(in the rows, 128 means zero)
The rows below come in pairs that one turn or mirror swaps. Which row does each named row swap with?
gevun: [143 133 123 145 111 111 144 157 132 108 136 119  93 137 138 166]
siz: [132 111 139 116 113 114 127 129 120 117 134 130  95 107  92 102]
sugev: [154 134 140 140 134 110 107 152 144 161 146 102 144 110 111 116]
Papen: [147 128 128 146 132 107 126 121 141 130 163 123 154 146 145 116]
zisap: [155 144 124 104 112 112 155 115  80 162 153 132 120 140 111 141]
Suz: [164 120 158 146 137 109 115 125 147 146 130 126 136 140 137 143]
Nifum: [139 146 128  98 103  83 111 101 123 114 146 119 133 153 113 148]
Bibo: [138 156 119  94 101  97 115 105 102 139 151 124 137 155 118 154]
kefo: [128 132 136 143 105 156 112 139 141 157 139 107 148 125 126 136]
tib: [134 101 128 107 115 118 128 128 110 111 145 126 102 116  94 106]
fuges: [139  99 141 126 109 125 122 117 108 118 134 105 106 109 103 106]
lutig: [146 105 133 115 127 120 134 120 116 120 131 117 107 109  88 103]
pasi: [125 138 126 104  99 145  99 138 109 160 112 113 111 117 118 143]
Penu: [150 141 133 122 113  98 162 153 142 142 132 112 141 133 101 175]
tulot: [144 114 158 146 112 131 122 162 106 163 141 112 151 126 114 138]
Dusem: [126 125 137 143 108 118 131 148 156 131 174 116 132 152 123 130]
nasom: [142 151 129 115 132  91 141 120 163 131 131 112 126 151 133 161]
foli: [146 138 106 108 117  99 161 108  85 153 149 113 108 135 119 150]
vefop: [142 151 155 120 136 124 154 150 137 161 119 106 122 148 144 139]
vupi: [115 145 139 104  99 133 101 134 114 149 110 118  99 118 106 134]
vazen: [135 144 127 107 102  84 106 111 114 130 153 128 148 156 104 153]
lasim: [152 134 105 107 121 114 161 114  86 154 156 124 123 134  99 140]
mifo: [135 125 125 132 124 140 161 152 139 143 110 127 118 131 142 158]
vagen: [125 126 119 130 129 128 169 155 108 121 122 104 135 106 125 146]
Tusu: [151 137 119  94 125 115 156 119  74 153 145 124 118 134 111 134]
dor: [124 129 161 144 108 112 138 130 103 105 147 117 139 121 141 115]
limeg: [149 132 115 129 111 108 166 147 150 139 149 110 143 148 105 163]
kiv: [138 155 130 108 103  85 107 104 107 119 148 129 137 155 122 146]
gek: [123 135 128 112  99 141  96 142 110 143 107 126  99 119 121 147]
mopog: [154 134 137 135 141 124 125 147 148 158 128  97 140 121 118 108]
kifeg: [108 140 117 156 112 110 152 146 135 151 131 128 142 129 128 157]
Debi: [123 134 133 105 112 129  96 143 116 155  98 122 108 118 109 144]
lomi: [152 154 144 156 122 120 120 139 102 134 147 106 138 134 152 121]
faruk: [121 101 127 121 112 111 122 125 120 118 137 130  93 117 100 104]
nafan: [122 127 137 100 101 132  93 133 122 130 109 119 104 117 108 133]
Koz: [149 127 126 124 126 113 140 147 111 149 152 127  84 134 154 163]
niz: [134 132 132 124 140  63 143 154 137 136 140 117 118 139 117 151]
Zaled: [153 135 127 106 116 114 156 109  74 162 139 128 123 146 120 141]
div: [172 108 121 130 151 107 123 133 121 129 171 110 128 130 134 134]
Zaz: [140 153 135 100  98  93 109 101 111 133 156 126 125 159 108 150]

div is swapped with vagen
Dusem is swapped with vefop
dor is swapped with Koz
Tusu is swapped with tib

